In the data rows, 128 means zero.
Here are some numbered points:
[165 104 178 141 120 155 167 135] 0
[138 124 154 121 151  95 148 128] 1
[113 110 101 140 100 165 125 138] 2
[143 115 162 133 142 108 158 135] 3
[102 111  89 131  85 166  94 129] 4
[141  90 133 139 121 154 164 147] 5
[140  93 127 138 123 155 161 149] 6
[111 206  99 104 160  86  67  93] 7
[139 128 157 118 153  92 149 130] 8
[ 89 120  57 133  85 160  80 130] 9
[ 98 115  80 124  99 147  93 123] 10
[132 119 141 147 134 117 165 146] 11
[ 95 124  60 130  74 171  75 135] 12
[121 111 104 134 101 160 125 138] 13
[ 95 107  72 132  84 167  88 132] 14
[144 137 154 113 161  92 136 123] 15
[108 196 111 100 163  74  73  86] 16
[ 76 228  40 114 142  83  49  81] 17
[144 127 148 132 142 105 159 140] 18
[126  95 133 150  85 198 133 147] 19
[148 125 162 145 129 111 156 140] 20
[146  93 144 132 124 156 164 150] 21
[ 77 245  38 117 135  85  39  85] 22
[ 87 210  82  97 156  72  49  81] 23
[ 80 235  61 103 144  74  39  78] 24
[126 100 127 159  81 206 130 142] 25
Which point above is nearest to each new point by angle? Its number follows each.
[159  86 177 134 121 156 167 136] ~ 0
[143  94 152 123 109 166 146 142] ~ 21
[151  88 160 126 123 156 163 141] ~ 21
[156  94 151 125 126 156 161 142] ~ 21
[164 102 164 144 130 146 171 149] ~ 0
[151 130 153 134 142 107 157 139] ~ 18
[151  85 162 128 125 157 160 143] ~ 21
[153 119 173 132 141 101 153 130] ~ 3
[148  88 153 128 125 162 158 147] ~ 21
[149 115 164 130 137 110 156 136] ~ 3
[133 145 148 114 159  97 142 127] ~ 15
[159  89 179 139 123 154 172 144] ~ 0
[146 138 141 128 150 107 157 138] ~ 18
[150  90 158 134 122 163 162 148] ~ 21
[112 146 103 154 140 113 157 121] ~ 11
[143 108 164 129 141 105 161 133] ~ 3
[120 138 148 107 166  88 119 111] ~ 15
[110 178 119 102 161  81  84  93] ~ 16
[140 139 155 115 164  99 131 117] ~ 15
[111 164 130 112 166  86 106 106] ~ 16
[145 134 161 111 161  92 139 122] ~ 15
[159  85 177 138 123 147 171 136] ~ 0
[145  95 147 128 126 147 151 140] ~ 21
[137 119 131 152 130 124 178 150] ~ 11
[144  93 152 123 108 161 144 141] ~ 21
[156  94 156 129 128 158 158 146] ~ 21
[145 114 163 132 138 107 162 131] ~ 3
[169 102 165 146 129 148 174 147] ~ 0
[155  86 152 135 132 156 170 154] ~ 21
[122 153 137 112 166  93 115 108] ~ 16
